The rows of Z fall into 4 groups, which share some directions, and each row is roughly a mix of its group's hidden directions.
Z, 152 rows:
[[-17 -21  -1  22 -28 -13  20   2 -21  -8 -19  56]
 [ 22  18 -26  -4 -16  40 -31   5  15 -11   5 -44]
 [ -1   3 -18  50  19   7  -1   2  27   7  10  51]
 [ 24 -10  32 -14   3 -33   2 -13  23   3 -52 -15]
 [-30 -10 -24 -23 -28  41 -16  15 -29 -25   6   7]
 [ -6 -26  -3  -6   7   1  11  46  31  27 -19 -39]
 [-15  -6   0  15  44  55  10  13  29  -1  -3  -7]
 [  5  37 -12  -1  22  21  -9 -22  16 -29  49   7]
 [ -2 -19  14 -20 -16   0  18   4 -53  22 -19  38]
 [ 11 -10   9   3  46  13  -6 -10  60  -2  -8 -11]
 [  1 -36   7   2  14 -32  12  -7  39  43  -9 -18]
 [-49 -34 -27 -13  -9  35   4  -4   9   0 -28   3]
 [-42 -26 -26   2  -5   8   8  19   3  20  47 -20]
 [-13 -39   2 -19  55   2 -23 -29 -12  -2   6   3]
 [  5  -1  -5  22 -17   2  -1  -8 -22 -37  40  47]
 [ 14  27  23  -2 -15 -40  10   9   4  30 -46   5]
 [  2  21  -9 -14 -29  19 -12  15  -4  -1 -39 -53]
 [ 40  14  16   7 -14 -29  -2  11  29  26 -27 -32]
 [ 33  -3  15  12 -28 -55   7  13  -4  25 -19  10]
 [-17 -31  -2 -47  30   0   5 -23  36 -12  10  -8]
 [ 20  30  -9   9 -25 -29  10  28  22  27 -19 -36]
 [ 36 -17  13  -5 -21 -12 -21  13  11  44 -39  -9]
 [-49 -29   1   2  31 -13  34 -20  16 -14   1  13]
 [ 28 -43   0 -26  -4  26   4   5 -24  11 -43  -6]
 [ 46  21  30  16  15 -36  -3  13  -9  17  10 -27]
 [ 44  10  32 -16  11 -37  -5 -10   5  40  -2  -7]
 [ 21  23   8  12  -4 -60   5   5  11  23  27 -20]
 [  0 -23  39 -18  18 -42  26  11 -19 -23  10  20]
 [ -3  37 -29  17 -25  34 -31   1 -15  28  11 -15]
 [-21 -22  17  -8 -13 -36   1  22  27  36 -34 -13]
 [ -7 -12  13  33  38 -14   4 -23  21  -2  48  14]
 [ -9  19 -11  12  16  20  -2 -16  -4 -32  46  42]
 [ 44 -13  19  28 -18 -31   9 -25  -5  14 -21  28]
 [ 16  20  31  36   0 -46   4   4  27  27   1  -3]
 [  7  20  -2 -35 -37   9 -10 -13 -43 -30 -10 -20]
 [ 19 -32  32  -6  21 -41 -13  -3  10  27 -11 -30]
 [ 49   9  31 -16   0 -36  -2   1   3  10  11 -37]
 [ 25 -26 -22  19 -39 -10   5  27 -15   2 -37  21]
 [ 32  -7  26  -1  -9 -49  -5  -6  20  33 -27 -10]
 [  8 -37 -33 -14  24  44  -5 -17  -1 -27  -8  15]
 [  7 -49   7  17  27 -29  -6   0   7  35 -30   4]
 [-30 -11 -37  21 -40  14  -6  11 -19 -32 -20  -7]
 [ 39  23  20  23 -29 -28  18  22 -20   9 -21 -18]
 [ 32  44  21  15 -24 -42   5  -9  -6  20  -6   0]
 [ 21 -15   3  40  -3 -50  -5   1   2  18 -31  24]
 [ 26   9  23 -12   6 -36  -8   4  15  35 -26 -41]
 [ 17  38   9  -6   4 -49  -1 -30  29  14   4 -16]
 [  3 -26  -3   3   2 -20  23  11  -8  25 -56  32]
 [-23 -50 -26  11  13  18  22  13 -28  -6  10  24]
 [-28   3 -15 -28 -25  27  -8  24 -18 -37 -12  31]
 [-14  33 -26 -12  13  39  -5   5  -5 -38  24 -25]
 [  7  18 -11  -9  15  38 -31 -15 -10 -44  28 -17]
 [-32  16  -2  24 -23 -54   3   7 -13  -3  22  22]
 [-32  37 -17   3 -26  17  13  28  14 -25  31 -13]
 [  3   6   2  23  -1 -36  11  11  21  60  -9 -20]
 [-22  -5 -24 -14 -26  45 -19  17 -39 -18   1  -8]
 [ 30  15   7  22   3 -18 -17  -7  44  12 -22 -41]
 [ 12 -22  35 -50  21   7 -14 -15  -5   6 -36   8]
 [ 38  36 -20  -6  11  24   6   0   0  32  40  -7]
 [-26 -31  -3  -6 -48   1   3   6 -33  -4 -34  17]
 [-30  10   0  25  -7 -20   7   8 -16  55  29 -16]
 [  5 -33   2 -20 -34 -13  17  -5 -15  45 -33  14]
 [ 23 -39   6   3 -14 -27   6   3 -31  23 -35  29]
 [-36  -9 -23 -18 -19  23  -1  -7 -26  38 -22  28]
 [-15 -22 -30  -1  -6 -10  22  42  23  33  -1 -32]
 [-12  17  -5  16  35   3  -1 -17  16   4  61 -19]
 [-19 -11  26 -20 -27 -26  20 -12 -23 -10  -3  50]
 [-53  -9 -21 -14  -2  47   7  12 -14  -7  -3 -21]
 [ 30   1   0  15  46   3 -35 -35  13  12 -16  18]
 [-11   7 -21 -23  26  60 -11  10  13 -16   6 -20]
 [ 30  26 -25 -26 -15  41 -20  -4   2 -30 -22  -4]
 [-38  43   4  -9  13  28  -2 -15   9 -18  38 -16]
 [-20   9   1  24  -4   9   9  31 -33 -40  39  12]
 [  7  -4 -22  -4  11  48 -43  -7  11  -8   3 -38]
 [ -4   3 -17  -2  28  38   0 -13 -32 -43  17  28]
 [-14 -41  -5   9   1   2   0 -32 -42 -16  -6  39]
 [-18 -23 -19 -16  23  50 -23  14   1  13  -4 -34]
 [ 13  29  28 -17   6 -43  10 -15  33  25   0 -24]
 [-24  11   6 -33  45  29 -27 -20 -17  11  -6 -18]
 [ 49  29  12  18  -1 -20  -3 -24  22  29 -11 -19]
 [ 22  38 -34 -14 -18  23 -23  23  15  -5  11 -32]
 [ 18  15  -1  25  16 -17   1 -14  33 -41  28  34]
 [-36   4  16  -6  46  22  10   4  25 -32  16 -18]
 [-22 -28 -15  12 -37  20  10   2 -13 -18 -24  46]
 [ -4 -36   5 -20 -35 -39 -10 -15  -2  10 -41   3]
 [ 41  -8  34  20  11 -19 -10  16  20 -18 -12 -41]
 [  6  42 -23   1 -15  22  -2   5 -13 -45  35  10]
 [ -7 -25   9 -20   9  46  -6 -15  -6 -34 -40  15]
 [ -3  26  -1   4  20  20  -9 -22  -2 -40  25  47]
 [ -2  26  11 -43  37   7 -14 -23  16  36  15  -5]
 [ 25  36  23  26 -19 -41  16   8  -1  29   4 -17]
 [  4  44 -21  -6  -2  26 -18 -20  -6 -34  38   7]
 [-44   2 -11  -8  22  42  19  -3  18 -30  22  13]
 [ 49  15  34  -2 -22 -40   0  13 -17 -14  -5   7]
 [ 43 -26   1   6  17   5 -20 -13   8  22 -50  -8]
 [-26 -24 -31 -17   1  41 -15   6 -35 -19 -23  -1]
 [-27   4 -22 -14 -28  32 -13  15 -33 -19   6 -38]
 [ 17 -17 -10 -24 -14  -6  -5  43 -19  28 -45  -8]
 [-20 -36 -22  -9  18   5 -10 -35  50 -10  -4   5]
 [-28  16  -7   6 -34 -22  21  47 -16  17   5  23]
 [  2  17  27 -13  30  22  -1 -54  -7  -9  29  12]
 [ -3 -39   9  -3   3 -20  14   9  33  11 -52 -18]
 [-36   3 -16   4 -27  32  -8   2 -25 -40   3  32]
 [ 31 -19   1  52   2 -14  25  20   2  24 -21  17]
 [ 32  48 -10  -2 -19  -9 -23   9  25 -13  -8 -35]
 [-48 -10   2  -3  27 -24  -1  17 -22  30  12  32]
 [ 41 -11 -24  19  -7  24  11  32 -22 -20 -18 -29]
 [ -1 -41  12  26  13 -20  40   2 -25 -10  23  26]
 [  0  25 -24  -2 -18  51  -7  10 -19 -41  12  15]
 [ 11  28  25   0  29 -28  -6 -30   9   4  42  26]
 [ 14   1  18  -4  40 -19 -24 -44 -19  13   2  33]
 [ -8 -19 -26 -15 -19  25 -13  21 -14 -10 -42 -39]
 [ 24  28  26 -17   6 -35 -32  -5  -5 -14  17 -38]
 [-17  15  21  31  23   2  36  16 -14 -21  24  37]
 [ 39  36  -1   9 -30 -10  -9  16  12  10 -30 -34]
 [-24 -18  -5 -19   4  41  16   4  -8 -47 -20  27]
 [ 22 -25  13 -16  17 -23  41  26  -3 -27 -31 -14]
 [ 19   1 -19  19 -40 -18  -9   6 -40  31 -18  23]
 [ 10 -42  -4   8 -26  -7 -12   7   2  21 -54 -18]
 [ 18 -26 -15   4 -22  -3  -2  33 -12  23 -55  -3]
 [ 38  13  21 -17   2  31 -33  10   5  -6   0 -45]
 [-12 -26  35  -7  26 -39  19 -12  24  19 -25  17]
 [-33  -8 -19 -30  -2  43 -23 -12  20 -30  -3 -17]
 [  8  22 -28 -27  -3  40 -22  18   7 -24 -10 -37]
 [ 36  15  23  -2 -15 -47  -3   5  10  38 -20 -14]
 [-22  12  15  24   4 -47  10  -2 -27  -9   5  45]
 [  1  37 -19 -24 -31  15 -30  12  35  12 -13 -23]
 [ 10  31  22 -18   1 -37   3   0  38  25  -9 -34]
 [ 20  -3  -1  22  -3 -13  -9  28  23  30 -52 -22]
 [-10   2  16  32  19 -15  27   5 -32 -21  44  21]
 [ 21  37  -1   5 -26 -18   4  32  -8  46  -8 -22]
 [-53 -13  -4 -27   3  17  12  33  -8   7   2 -35]
 [ 20  39  29  18 -12 -45  10  -4  21  24  13   6]
 [-27   9 -34  14  16  23  -8 -13   5 -26  51  -8]
 [ 17  -9  15  21  18 -30  20 -25  11  11 -12  54]
 [-18 -25  24  -8  -7 -57  33  -9   5 -22   0   4]
 [ 24  33  22  -7  38 -13 -26  -7  21 -10  26 -29]
 [-25 -38 -20  18 -27 -12   3  29 -16   9 -40  -9]
 [ 20  -5  38 -17   7 -55  12 -22  14  -8 -19  14]
 [-11  -5  14  -3  20 -44  21  11  19  37 -12 -38]
 [-16 -31   6 -23   3 -22   5 -35  12  52 -11   5]
 [ -2  41 -34  11 -37  32  11  18  -7 -19   3  20]
 [-46 -17 -16 -30   4  31  -8  -5 -22 -19  33   2]
 [  8 -46  14  13   2 -31  -8  -2  18  48 -19  -7]
 [ 39 -11   4   8   6 -18   6   3  37  21 -16 -49]
 [ 12 -18  -1  -4  -3  17 -33   9  16  -5 -28 -59]
 [-14 -31 -17 -29 -22   7 -29 -27  25   4 -38  11]
 [ 32  43 -13 -12  -9  25 -33   9  -4  -1   7 -38]
 [-33 -24  -9  14  -9  26  19 -15 -10  -7  -7  56]
 [-31  -1  20   0 -36 -32   8  33 -12  27   7 -29]
 [-18   8  -8  -6 -23  14  37  20 -15 -28  -9  50]
 [  6 -17  27 -10  13 -37  27 -23  32   0   0  41]]

Each list below has one row that fits no group; the rest each fit one group, if only roughly. Name that row.
    q_867: [ 13 -42   8  29  -1 -50   3  -3   7  23 -24   3]
    q_112: [ 34 -21   0  11   3   8 -57  -8 -10  16  22 -26]
    q_653: [-17   2   3   4  28  17  -8 -32 -18 -11  60  -3]
    q_962: [ 30 -29  15   3 -15 -33 -13  26  20  30 -20 -28]
    q_535: [ 13  -7 -21  -3  15  43 -29  -9   8  -9 -40 -34]
    q_370: [ -9  20 -15 -31  16  49 -16  -7   8 -32 -12 -27]
    q_970: [  1 -15  11  -3 -39 -29  13   5   0   7 -59  15]
    q_528: [-47 -26 -21  -8   8  23  36  24  -1 -22  -7  11]
    q_631: [-34  15 -21   0   2  40  14 -10 -11 -46  14  21]
    q_414: [ 55  19  18   6  19 -36  -5 -11  12  27  10   5]
 -> q_970
    q_299: [-58 -21   8  20   1 -18  14 -25 -14 -11  26  15]
    q_401: [  6  25 -12  19 -12  32 -19  -6 -29 -31  43  16]
    q_997: [ -2  17  35  17  11 -50  18   3  13  20  25 -27]
    q_312: [-28  -5  12  22 -27 -51  28   6  -8   7  -8  28]
    q_223: [ -6 -33   0  22  24 -34  38  11  28  19   4  24]
    q_717: [ 17  12   6  17 -20 -48   4  -3  12  54   3   8]
    q_705: [-26 -22 -38  -2 -12  52  10  10  11 -19  -2 -20]
    q_856: [-24  16 -15   1  -5  29  15   0 -27 -39  26  39]
    q_86: [ 13  26  -4 -28  10  38 -20  -5 -10 -45   6 -29]
    q_786: [-19   7  -6  -9  41 -11 -15 -25   9  29  41 -29]
    q_771: [-39  22  -8 -30   8  40  -4  -3 -10 -26  23 -25]
 -> q_312
    q_558: [ 54   4  14  32  15 -11  20 -14  -3 -21 -17  27]
    q_861: [  5  24  -9  23 -10 -26   9  33 -22  -8  53  -9]
    q_834: [-27  16  12 -51   9  38 -21   1 -15   4  -1 -26]
    q_149: [-38   2 -10 -35  19  45  11 -17  -3 -27 -15  10]
    q_485: [ 38  26  28  -5  31  23 -13  -2 -33  -5  22  18]
    q_374: [ 17  22   3 -19  12  35 -22  -6  -1 -42 -20 -37]
    q_875: [ 43  -6  13 -14 -28 -16   9  23  -1  25 -38 -24]
    q_795: [ 14  27   6   4  51   4  -3 -33  20 -22  31  -6]
    q_27: [-36 -15 -40 -24 -32  36  -8  -2  -9 -10 -12 -11]
    q_766: [ 46  -2  13  19 -34 -32  21  17  10  21 -17  17]
    q_899: [  6 -26  39   0  16 -53  25  -3   3  -4 -24   2]
    q_94: [-25  17  -7 -30  24   7  14 -28  10 -49  18  17]
    q_53: [ 22 -13  26  -9   9 -51   0  16  13  34 -11 -29]
    q_294: [ 10 -26   5  -9 -12 -34  29  -9  13  43 -24  30]
    q_512: [ -3 -13 -24   1  42  26  24 -16  42  24  15  -5]
 -> q_485
    q_737: [  0   4  -1 -26  45  37 -26 -36   4 -18   2 -14]
    q_581: [ 45 -12  33  -5  27 -15  -1 -31  15  32 -12   4]
    q_267: [-43  12 -27 -19   6  55 -13  -4  -5  -9  11  -2]
    q_40: [ 17   2  19   6 -22 -47  14  30  12  38 -20 -14]
    q_889: [  9  18  -7 -28  18  47 -25 -12   3  -8 -20 -39]
    q_126: [ 46  -9   3  16 -20 -26 -13  -5  -5  21 -48   7]
    q_392: [ -3 -46 -10  13 -26  -9   9  10 -30   9 -45  16]
    q_924: [ 56   8  19   6  -5 -33  -6  -5   4  31 -26  13]
    q_579: [ -1 -18 -27  -7  -9  52 -20  -7 -36 -28  10   1]
    q_491: [-10   4 -34   0  -9  43 -10  -9 -19 -45  16  24]
    q_359: [ -2  -4 -12 -21   2  37 -14   8  14 -16 -22 -58]
    q_338: [  1 -23   4  13  -2   0   7 -27 -25 -28 -43  43]
 -> q_338
    q_261: [-32  28 -24  22 -37  -8   7  44   9  -6   5 -13]
    q_217: [-56   4   7  -5   6 -21  13 -24   2 -29  33  13]
    q_291: [-23  14  24  26 -24 -58  14  -6  -8  15  11   3]
    q_497: [-13   3  -9 -36   3  39 -24  -3   1  -3   4 -54]
    q_344: [-36 -24   4 -16 -22  -7  20 -12 -13  13 -21  51]
    q_250: [  9  52  20   1  18 -10   4 -29  -6 -16  39  18]
    q_858: [-41 -24  14   1   1 -48   5   9 -12  36 -16  -6]
    q_677: [ -6   9  14  25   2 -45  16   2  28  46  19   8]
    q_542: [-27  14  14  29  15 -26  16 -11  21  -2  48  25]
    q_785: [ 55  29  17   3 -24 -33  -5  -3  15   5 -11 -20]
    q_330: [ 17 -12 -32  12 -11  23 -30  -8   2 -23 -45 -29]
    q_43: [  3 -24 -27   6 -21  38   4  25 -47 -22   4  -1]
    q_916: [  1 -43  -6  -7 -33 -21   0 -15  10  15 -43  28]
    q_978: [ 14 -20  13 -20  13 -16 -11  18  19  36 -32 -44]
    q_30: [-44 -21  -8  -5  -1  12   8 -17  11  -7 -22  54]
 -> q_217
    q_475: [  1 -20 -30  -6  -1  49 -13  -1 -10 -36  -4  35]
    q_692: [ 25 -12  -8  -7 -39  33 -31  12  -9 -17 -32 -25]
    q_853: [ 26  19  14   5  21 -32  -1 -12  18  41  37 -18]
    q_301: [-38 -10   4  -7  -5   3  43  -5  -2 -28  18  45]
    q_222: [-15  30  -6 -21  34  29 -27 -22   9 -24  24 -25]
    q_629: [  1 -11  15  29  17 -42  28 -14  17  34  22  21]
    q_965: [  0  29  14 -25  30  15 -13  -5  17 -27  36 -36]
    q_45: [ -9   7 -10   5  16  30 -16  -7 -29 -36  52   6]
    q_201: [-17   2  18  17   2 -12  25  -7  -8 -20   4  66]
    q_246: [  0  14  31 -39 -31  17 -13  10 -45  -7   3 -17]
    q_9: [-61 -14 -20  -5  22  15  -1  14  -3 -19  30 -13]
    q_548: [ 47 -19   6  23 -24 -36   3   6  -7  27 -25  12]
    q_157: [-38 -21  13   2  17 -15  50  10 -12 -16   6  31]
    q_232: [-14  32  -7   1  38  38   5   3  20 -17  38 -13]
    q_836: [  2   6  55   8  23 -47   9  -1  13 -14   0 -16]
 -> q_853
    q_474: [ 44  25  14   9 -13 -49 -10  -1 -23  22  11  -1]
    q_304: [ 31   6  18  10 -28 -45   3  -9 -23  24 -29  18]
    q_540: [ -4   2  35 -15   1 -47  16  18  25  18 -15 -34]
    q_684: [-32  17 -27 -16  -6  33  -2  16   4 -40  30 -19]
    q_901: [-48  11 -15 -25  23  11  19 -20  20 -17  33   8]
    q_440: [-32  14 -12 -26  12  41 -10  -5   7 -31  26 -29]
    q_323: [-31  13 -16   5  -9  28  15  12 -16 -53  30   3]
    q_648: [ -8  38   9   2  24 -30   8 -10  29   4  31 -39]
    q_197: [-10   6  20  30  14 -47  29   2  -1  14  10  40]
    q_597: [ 40 -20   4  27 -25 -12  -2   8 -14  35 -32  24]
    q_334: [-12  28 -19 -22   0  51 -17  -4  -5 -33   9 -27]
 -> q_648
    q_976: [-58   5 -20 -15   1  26   0  14  -4 -25  28 -17]
    q_409: [  7  30  35  34  31 -16  14  -5 -18 -23  23  21]
    q_215: [-24   1 -16  19  -3   5   9 -28  -7 -22  41  47]
    q_434: [-19 -27   2 -18   3  33   6  -2 -24 -43  -1  40]
    q_883: [  0 -10 -33  -1 -32  34  -5  31 -20  -6 -43  -5]
    q_238: [ 25  16  -3  -3 -24 -26  -3  27  12  52 -16 -25]
    q_948: [  7 -10 -29   8 -11  29 -23  -6  34 -50  -3 -20]
    q_507: [-23   1  -5   6  14  18   2 -17 -35 -26  22  53]
    q_484: [-12  -6 -13 -18 -46   2  19  24   0   1 -46  26]
    q_105: [-24  12   9  -2  47  14 -19 -44  10  -4  29  11]
    q_941: [  9  55   4   4  24   5 -11 -16  13 -26  40  -2]
    q_473: [ 41   5   1 -36  12  29 -20   2   6  13 -32 -31]
 -> q_484
